(in the rows, 128 means zero)
The same turns and mirrors carry the whole set onto itself and the rows of a family onto each other. Which other rows belong to the same family as each row named below? List them in the order they appear above.
These 30 rows form 5 families of 6 rows each.
Q674: [155 112 133 139 122 103 136 119 138 118 134 107 137 102 163 132 126 165
 136 136 133 144 123  81 108]
Q903: [111 145 132 148 151 147 127 123 114 126 115 100 116 168 135 113 128 147
 131 118 109 137 127 145  77]
Q934: [107 120 144 147 150 145 139 119 113 130 120 101 127 154 136 128 120 154
 118 129  98 131 130 156  83]
Q427: [163 142 102 151 131 130 117 145 136 159 168 152 150 155 139 117 101 147
 151 116 143 164 133 168 152]
Q435: [153 149 103 158 128 123 112 140 124 160 162 152 137 150 131 108 107 149
 157 108 130 169 152 163 142]
Q957: [114 130 141 144 147 143 143 106 102 131 118 100 122 150 137 131 124 156
 125 136 111 128 131 157  81]
Q610: [122 115 122 105 108 106 123 148 121 134 166 113 139 137 123 143 106 132
 166  85 163 117 107 119 142]
Q97: [110 136 140 145 150 145 142 120 123 128 111  91 120 157 140 131 112 150
 118 129 111 135 131 152  77]
Q879: [130 113 127  99 110 113 125 134 115 126 157 112 135 128 125 143  95 135
 164  80 165 123 104 121 146]
Q111: [107 120 138 141 162 127 142 162 116 107 125 109 122 115  92 141 106 122
 107 163 151 154 141 159 152]
Q321: [176 137 117 122 142 134 115 142 148 116 152  97 128 155 134 102 143 100
  98 153 157 140 135 150 161]
Q16: [103 125 149 159 155 109 134 153 115 104 115 117 116 121  97 132 106 128
 113 160 160 152 142 155 158]
Q945: [169 134 138 125 137 127  98 141 130 109 146  95 136 164 143 102 134  98
  94 144 159 142 144 147 167]
Q128: [ 93 126 135 145 167 104 123 156 128 102 123 117 107 109  99 131 103 125
 128 151 159 149 149 150 153]
Q312: [169 130 114 125 140 125 108 130 144 113 151  95 132 166 140 106 129  98
  96 153 153 144 139 152 170]
Q396: [156 140 110 145 131 129 117 158 136 168 168 141 146 159 145 114 110 149
 169 117 139 149 140 161 154]
Q298: [165 133 123 114 142 129  96 121 128  99 156  97 119 153 148  97 138 104
  98 145 154 148 141 142 163]
Q667: [145 124 140 147 119 104 130 112 133 132 131 110 132 101 164 137 141 157
 136 135 144 151 133  80 112]
Q486: [153 116 140 135 122  96 128 110 134 120 132  98 139  94 162 129 130 156
 146 140 128 145 116  94 113]
Q30: [152 127 131 141 119 107 116 120 130 122 137 116 122  99 158 123 133 157
 127 149 130 157 124  75 114]
Q623: [113 133 155 150 150 152 140 112 114 126 116 100 117 166 136 127 126 147
 125 126 125 141 134 145  77]
Q983: [ 97 129 132 146 169 111 144 151 127 104 115 109 125 117 100 134 104 133
 104 154 154 146 146 160 154]
Q731: [151 121 137 142 115 101 136 100 126 122 137  99 137  95 155 131 140 164
 137 140 131 138 123  95 111]
Q628: [165 149 107 145 130 138 116 151 136 173 161 148 140 158 134 115 104 152
 155 122 140 149 137 157 154]
Q216: [116 108 126 115 105 115 118 137 113 134 162 124 137 131 130 132 105 121
 151  77 176 119 102 122 131]
Q676: [130 111 124 103 103 112 130 136 121 125 162 129 136 130 124 139  91 128
 153  82 163 118 104 119 130]
Q264: [115 107 128 108 107 127 110 143 120 116 157 130 128 126 113 134  98 121
 149  73 160 120 116 120 134]
Q77: [157 142 118 158 135 123 113 154 125 170 174 149 149 150 140 106 101 140
 154 115 149 164 143 160 141]
Q401: [171 127 128 120 133 142 111 145 143 115 151  94 132 151 133 102 134  97
  98 161 152 151 142 153 163]
Q763: [100 115 131 143 162 111 148 157 120 110 129 109 114 118  93 140 112 128
 103 152 149 154 149 162 149]

The rest of the family of Q77: Q16, Q945, Q667, Q623, Q216
The rest of the family of Q298: Q903, Q435, Q128, Q30, Q264
The rest of the family of Q396: Q957, Q610, Q111, Q731, Q401

The same turns and mirrors carry the whole set onto itself and the rows of a family onto each other. Which other rows belong to the same family as each row named below? List them in the order they appear above.
These 32 rows form 4 families of 8 rows each.
Q172: [122 149 118 127 113 162 108 124 146 122 180 106 121 111 118 111 136 114
 111 121 149 105 131 139 116 135  68 126]
Q672: [120 125 123 111 111  96 131 125  88 140 120 131 138 148 114 137 115 152
 123 160 118 115 113 120 136 102 176 148]
Q684: [140 141 117 124 134 165 126 123 168 111 160 102 108 116 122 131 138  99
 135  92 160 121 142 130 102 142  96 122]
Q652: [132 123 132  96  92  92 123 132 112 131 111 127 154 127 116 134 118 150
 136 150 103 115 138 110 153 111 179 131]
Q237: [129 133 139  92  99  99 134 108 113 140 109 133 141 131 116 147 137 166
 116 147 106 115 130 116 135 107 180 131]
Q112: [151 164 123 119 105 162 110 125 142 110 159 117 114 118  97 139 139 107
 129 103 171 116 148 118 114 133  89 137]
Q573: [113 119 120  99  91  95 128 129 132 134 128 108 140 133 128 125 121 166
 127 155  96 113 137 129 154 111 176 131]
Q37: [125 118 130 111 100  89 123 118 102 145 103 135 140 134 110 139 129 142
 116 159 105 103 141 126 139 112 169 155]
Q600: [148 155 125 130 140 154  95 129 115  93 146 111 138 107 130 130 124  82
 121 105 161 127 136 118 105 139  94 123]
Q897: [113 101 121 101 117  95 140 128 144 133 119 105 141 128 144 123 117 150
 137 142  90 118 133 129 142 119 184 117]
Q811: [122 158 110 132 124 157  96 125 133  97 173  87 118 118 135 121 130 111
 104 119 156 121 138 141 113 134  86 130]
Q21: [143 159 129 124 107 158  99 127 122 119 165 127 136 106 101 120 134 102
 117 120 158 106 133 119 118 133  69 130]
Q992: [128 132 122 129 142 162 119 124 155 121 166 109 128 104 133 111 131  92
 124 106 144 112 126 134 103 144  77 112]
Q242: [135 119 143  93 121  99 143 108 120 138  98 135 146 125 128 147 133 148
 127 134 103 121 127 113 124 114 188 119]
Q34: [157 150 127 121 128 162 119 125 148 108 147 119 119 112 108 139 136  90
 140  90 168 121 144 114 104 140  97 125]
Q781: [102 114 113 114 120  99 140 122 111 143 133 113 126 152 130 128 117 160
 118 161 110 115 110 136 133 104 176 143]
Q980: [148 142 134 126 135 158 111 128 130 118 151 130 142  99 116 121 129  81
 130 103 154 112 129 115 105 142  78 116]
Q185: [155 148 120 123 118 159  90 139 128 119 141 117 121 113 105 138 136 118
 122  97 166 114 136 109 115 116  70 136]
Q825: [127 111 128 112 136  96 140 126  93 138 107 135 145 142 125 138 111 131
 135 145 115 121 109 114 125 110 185 136]
Q824: [131 100 134 113 128  89 134 118 110 144  89 137 147 127 125 139 125 121
 128 143 101 109 136 122 126 122 179 141]
Q948: [136 126 110 128 143 163 107 135 160 122 150  95 109 114 132 127 136 117
 123  90 153 117 130 128 105 125  74 122]
Q32: [140 169 120 128 115 155  86 128 110  95 161 106 130 114 119 129 129 102
 109 119 164 122 140 124 116 131  86 136]
Q590: [111  90 122 116 135  92 142 115 134 147 104 116 132 132 141 129 126 132
 123 145  92 109 134 141 124 124 178 136]
Q10: [132 106 133  99 118  92 135 132 125 131 103 124 155 122 133 131 115 134
 145 136  97 120 133 112 141 119 187 117]
Q130: [118 111 133  96 128 102 150 106 140 140 110 118 135 129 142 139 135 157
 121 136  95 121 125 128 123 116 187 115]
Q56: [155 130 122 125 144 160 102 139 140 119 133 114 123 108 121 136 133 102
 132  84 160 119 131 110 103 125  77 122]
Q245: [110 100 117 115 144  99 149 122 116 141 119 117 133 145 141 129 112 139
 130 146 106 122 106 131 122 112 185 131]
Q827: [135 155 113 122 111 165 117 122 162 111 171 100 103 122 110 131 141 117
 125 105 164 116 146 134 113 134  88 133]
Q79: [136 142 109 125 117 162  96 136 147 123 158  98 106 119 116 129 139 133
 113 103 158 112 135 127 116 116  66 136]
Q832: [105 107 118 114 107  92 131 115 126 148 118 113 126 139 127 130 131 154
 110 161  96 102 139 145 137 114 169 151]
Q394: [130 144 115 133 149 157 105 126 138  95 159  92 125 111 146 122 126  90
 117 105 153 127 134 135 102 142  94 117]
Q106: [113 124 129  95 105 102 142 105 134 141 122 116 130 135 130 139 139 175
 112 149  99 115 129 132 133 109 179 127]

The rest of the family of Q652: Q573, Q897, Q185, Q948, Q10, Q56, Q79
The rest of the family of Q21: Q172, Q37, Q992, Q980, Q824, Q590, Q832
The rest of the family of Q781: Q672, Q600, Q811, Q825, Q32, Q245, Q394

The same turns and mirrors carry the whole set onto itself and the rows of a family onto each other. Which other rows belong to the same family as each row named below? List them in the order they appear above.
These 28 rows form 7 families of 4 rows each.
Q644: [130 135 143 105 111 148 120 131 114  96 148 147 142 128 114 150]
Q834: [114 142 128 117  87 102 114 103 122 131 133 134 118 115 112 136]
Q559: [138 134 152 113  78 117 156 100  96 133 135 143  98 116 122 101]
Q102: [125 150 130 138 151 112 179 122 102 102 120  89 156 136 107  95]
Q649: [124 163 148 113 186 129 166 122  91 149 136 104 129 149 106  95]
Q990: [133 127 158 119 111 117 110  86 105 123 163 155 128 133  83 120]
Q700: [130 132 168 134  97 119 124 138 112 109 115 148 121 108  88 129]
Q191: [127 142 185 117  85 129 153 132 105  98 136 134 148 118  95 130]
Q286: [115 134 155 113  79 120 159 147 106 127 153 127 143  96 108 116]
Q901: [ 94 168 143 137 166 169 170 113 117 126 160 119 109 138 117 111]
Q337: [120 170 125 132 173 128 181 100  96 113 151 125 137 130  79  93]
Q796: [149 144 151 116  95 109 121  98 111 142 144 150 125 118 130 125]
Q927: [115 154 161  96 112 151 129 154 109 111 158 153 125 103  91 127]
Q893: [ 78 172 156 117 169 135 157 119 134 119 152 112  96 127 103  89]
Q167: [117 161 157 130 155 144 139 132 109 124 120  87  93 135 112  68]
Q526: [101 147 162 154 141 140 153 101 125 128 146  82 100 143 122  88]
Q925: [128 152 154 112  79 111 133  80  99 130 153 123 119 127 123 132]
Q412: [117 173 133 124 188 107 169 121  84 121 125 124 124 125 110 104]
Q921: [128 151 137  92 116 113 129  89  89 145 145 171 116 126 102 117]
Q468: [ 76 160 141 125 163 146 146 112 106 122 153  86 101 145 101  93]
Q851: [113 170 146  98 170 147 161 124 123 122 149  90 110 143  95  81]
Q806: [120 135 141 138  83 115 109 101 102 118 153 138 121 107 114 124]
Q642: [129 171 143 109 182 133 153 119  79 114 140  99 136 148 125  98]
Q707: [117 125 152 128  85 125 133 123 113  97 123 158 142 118 106 123]
Q572: [106 154 134 124 177 127 168 121  76 109 117 107 132 149  92  95]
Q58: [ 99 157 128 116 159 107 154 128 108 143 116  92 149 141 109  79]
Q72: [ 95 161 170 106 169 140 150 108 119 119 158 101 127 155  97  74]
Q614: [137 142 170 109  90 127 131 138 136 108 145 146 143 106  99 116]

The rest of the family of Q644: Q990, Q167, Q58
The rest of the family of Q412: Q191, Q893, Q925
The rest of the family of Q921: Q102, Q927, Q526
The rest of the family of Q642: Q834, Q700, Q72
The rest of the family of Q286: Q559, Q901, Q337

The same turns and mirrors carry the whole set onto itself and the rows of a family onto each other. Which other rows belong to the same family as each row named below? List them in the order they appear above.
These 40 rows form 5 families of 8 rows each.
Q562: [117 119 129  86 128 125 152 146 131 129 103 143 157 127 137 162 139 141
 102 113  67 101  96]
Q651: [122 141 133 136  99 129 132 129 148  89 153  80 118 135 117 172 122 143
  52 120 103 132  89]
Q500: [108 141 161 124  97 104 157 104 179 121 156  99 122 112 146 151 131 148
 106 151 126 104 100]
Q341: [117 113 161  97 136 144 133 134 105 130 132 113 123 138 119 183 117 122
 123 131 111  75  90]
Q924: [106 127 170 102  89 128 154 104 156 116 133  97 138 110 145 167 127 154
  81 150 147 109 111]
Q780: [115 159 128 143  88 116 132 128 170 138 163 143 105 114 147 141 116 142
  96  73 129 128 130]
Q203: [122 159 129 148  83 122 129 139 182 141 167 132 115 117 146 156 104 146
 115  91 120 136 126]
Q551: [143 125 175  83 135 138 135 123 132 153 153 169 110 120 118 145  91 108
 110 109  88 112 136]
Q219: [118 169 116 162  90 105 130 140 171 138 169 124 116 107 135 154 113 140
  94 103 110 123 114]
Q301: [146 145 164  85 122 116 127 127 119 141 149 155 116 125 108 159  98 105
 112 108  52 117 126]
Q91: [130 171 170 116  87 129 125 128 151 107 141 112 115  96 119 138  89 148
  72  76 113 145 142]
Q613: [128 167 127 144  98 120 134 115 162 155 173 137 126 105 146 157 103 137
  98  96 136 120 146]
Q666: [124 168 172 110  91 128 134 111 180 122 138 101 110 120 110 139  86 145
  67  97 115 143 143]
Q222: [152 163 150 102 113 140 144 161 100 141 113 154  98 102 141 157 127 117
  70  90  89 107 132]
Q794: [119 131 133 129  89 146 128 137 163 107 140  87 120 145 139 175 116 164
  55 121 110 129  85]
Q61: [103 107 157 109  97 123 162 108 171 107 152  96 131 108 148 169 132 140
  98 148 126 123 119]
Q395: [152 163 160  80 132 118 123 131 139 156 148 165 101 110 124 151  82 115
 110 125  81 105 127]
Q489: [127 131 160 106 142 141 127 137  95 137 147 121 125 139 126 182 121 115
  95 128  88  64 101]
Q599: [103 142 163 110  92 127 159 124 189 123 135  91 141 112 143 156 126 147
  87 150 138 114 128]
Q429: [113 126 167 109  95 130 150 109 181 118 155  85 129 118 151 173 119 142
 109 153 131 115 114]
Q470: [122 130 171  83 151 149 141 119  99 128 129 113 128 128 130 176 125 118
  92 117 105  69 104]
Q949: [120 122 169  90 149 142 129 128 109 124 122 113 115 151 136 166 127 121
  93 113 114  72  91]
Q671: [138 176 165 125 106 120 130 122 164 109 149 104 114  90 109 159  80 139
  77  99 119 128 157]
Q340: [124 111 135  97 138 118 147 155 142 120 101 128 155 129 137 169 127 136
 113 133  68 100 105]
Q799: [139 125 135  86 130 130 150 145 141 119  89 110 140 147 146 153 136 138
 100 119  69  93 100]
Q549: [138 153 155  76 127 126 137 122 128 160 153 168 114  99 124 155  97 110
 118 111  75 109 128]
Q852: [150 168 160 114 108 126 141 168 107 147 119 154 103 116 152 151 136 117
  90 108  94  78 128]
Q498: [132 127 160  81 114 113 154 143 131 119  96 139 143 139 140 149 145 131
 107 122  64 100 106]
Q861: [120 104 146  83 130 127 143 143 154 143 100 153 149 135 138 142 123 135
  98 118  74  96 104]
Q751: [109 157 129 156  90 137 144 148 169 145 175 127 120 111 138 159 115 139
  94 105 138 127 142]
Q988: [110 122 121 117 106 149 135 121 155 109 167  92 144 135 144 164 119 156
  57 120  96 129  92]
Q784: [100 124 136 132 102 154 135 122 157 116 165  94 120 150 119 166 110 154
  56 111 114 136 100]
Q973: [145 175 176 127  94 130 126 121 165 114 139  91 101 112 122 162  85 139
  80  94 127 131 148]
Q974: [110 138 131 114 104 143 127 125 161 104 148  94 122 136 135 167 116 163
  40 129 116 109  84]
Q937: [158 170 159 105 109 143 135 176 114 140 124 134  86  95 145 147 116 109
  99 105  96  95 136]
Q234: [153 147 149 114 109 130 139 172 109 138 120 153  85 109 148 153 127 108
  89  93  90 121 138]
Q18: [132 113 170  96 150 161 134 148 105 122 129 124 130 133 124 173 121 107
  82 121 118  78 120]
Q477: [158 149 138  92 112 120 133 123 133 159 138 166  95 129 116 156  90 115
 119 107  73 126 125]
Q230: [139 176 182 126  98 110 142 106 159  98 149  97  97 108 113 145 103 134
  87 102 123 134 134]
Q258: [151 148 144 107 114 140 131 182 127 147 105 158 116 107 142 148 121 110
  65 103  95  99 137]

The rest of the family of Q301: Q666, Q489, Q599, Q852, Q498, Q751, Q784
The rest of the family of Q974: Q780, Q61, Q395, Q949, Q671, Q340, Q234
The rest of the family of Q613: Q341, Q924, Q91, Q799, Q988, Q937, Q477

The same turns and mirrors carry the whole set onto itself and the rows of a family onto each other. Which other rows belong to the same family as each row named below? List them in the order they appear above.
These 15 rows form 3 families of 5 rows each.
Q612: [133 139 115 109 146  99 194 126]
Q179: [ 90 103 118  96 113 105 155 130]
Q740: [136 131 115 108 148  98 190 120]
Q620: [112 118 168 116 100 144 164 142]
Q94: [ 90 102 119 104 110 104 161 126]
Q281: [119 127 170 116  99 138 166 150]
Q444: [121 115 168 113  96 141 168 143]
Q747: [160 154 127 100 131 118 134 108]
Q966: [156 152 133 106 133 114 130 107]
Q822: [138 142 121 128 122 165 137 148]
Q563: [135 138 116 129 123 168 140 141]
Q257: [136 141 112 117 124 167 139 146]
Q353: [132 131 112 118 141 104 197 118]
Q426: [163 142 133  99 130 113 134 107]
Q872: [ 85 106 124 105 116 106 150 125]

The rest of the family of Q747: Q740, Q620, Q94, Q822
The rest of the family of Q281: Q257, Q353, Q426, Q872

The same turns and mirrors carry the whole set onto itself and the rows of a family onto each other. Which other rows belong to the same family as each row named below? List them in the order they appear above.
These 40 rows form 8 families of 5 rows each.
Q149: [133 117 131 127 151 115 144 123 105 148 134 151 136 207]
Q330: [124 149 117 125 125 145  80 101  98 103 134 142 109 125]
Q271: [115 143  81 122 142 146 132 120 120 129 128 159 154 100]
Q266: [111 139  87 117 141 135 134 125 125 149 139 138 142  94]
Q846: [116  97  94 138 150 121 128 143 126 175 114 145 119 156]
Q866: [115 148  78 132 145 137 111 130 120 130 126 141 150 101]
Q678: [104 134  90 126 138 142 129 116 130 153 136 155 157 100]
Q200: [115 139 122 121 129 150  97  85  97 100 124 150 115 115]
Q802: [139 127 156 127 108 127 139 103 106 108 159 150 111 159]
Q576: [106 136 119 118 149 132  87  83  98 106 135 151 125 117]
Q591: [125 148 163 122 113 137 129 124 114 109 148 152 122 179]
Q941: [124 130 164 131 105 140 129 107 113 106 145 148 109 164]
Q419: [126 135 110 121 138 136 106  80  99 109 141 140  96 116]
Q54: [124 135 117 119 135 134  83  89  82 108 132 156 112 126]
Q225: [125 109  71 141 144 122 137 131 137 164 111 148 137 155]
Q669: [112  97  90 142 140 124 129 123 126 178 109 145 133 166]
Q641: [119 110  97 132 143 111 136 134 137 180 108 148 144 152]
Q496: [114 112  81 133 129 127 130 148 135 170 109 148 126 149]
Q346: [113 142 115 126 139 125  96  79  96 106 137 134 112 116]
Q314: [133 128 124 129 150 126 152 129 126 141 123 137 132 207]
Q38: [136 127 118 140 150 111 133 133 117 136 133 141 135 211]
Q403: [108 139  87 126 146 132 122 111 126 139 113 145 151  95]
Q411: [117 103 111 147 152 123 138 147 128 173 104 140 123 143]
Q349: [115 147 123 128 123 130  81  91  94 108 136 150 106 129]
Q277: [121 126 116 136 162 113 139 135 112 133 121 143 133 208]
Q215: [136 140 166 110 106 137 126 117 105 123 145 151 123 170]
Q265: [132 133 157 115 118 149 129 103  94 107 147 157 118 176]
Q176: [122 148 133 124 132 135  87  99  88 104 140 149 126 115]
Q631: [119 132  81 133 130 134 113 119 117 138 131 156 147  93]
Q909: [118 109  92 142 135 127 129 131 143 170  94 153 127 153]
Q844: [120 124 165 106 109 144 118 107 111 109 138 147 115 164]
Q687: [128 135 127 134 161 109 145 119 111 140 121 138 146 203]
Q801: [110 154  76 124 139 134 122 119 111 133 138 146 149 101]
Q696: [138 149 152 120 114 144 121 118 109 106 154 144 119 181]
Q120: [131 114 140 150 157 103 150 127 102 132 134 142 138 188]
Q724: [114 140  90 122 159 146 138 122 122 143 128 135 131  95]
Q507: [122 121 132 142 161 122 155 131 105 126 138 145 139 199]
Q497: [122 122 129 123 150 126 155 119 104 130 132 134 148 204]
Q165: [133 143 169 118 126 139 116 114 105 113 136 141 113 179]
Q755: [124 116  87 143 134 119 125 152 143 166 112 146 139 153]

The rest of the family of Q176: Q225, Q314, Q631, Q165
The rest of the family of Q909: Q271, Q54, Q215, Q687
The rest of the family of Q507: Q266, Q846, Q941, Q346
The rest of the family of Q696: Q330, Q866, Q38, Q755
The rest of the family of Q419: Q802, Q411, Q120, Q724
The rest of the family of Q277: Q591, Q496, Q349, Q801
The rest of the family of Q641: Q149, Q200, Q403, Q265

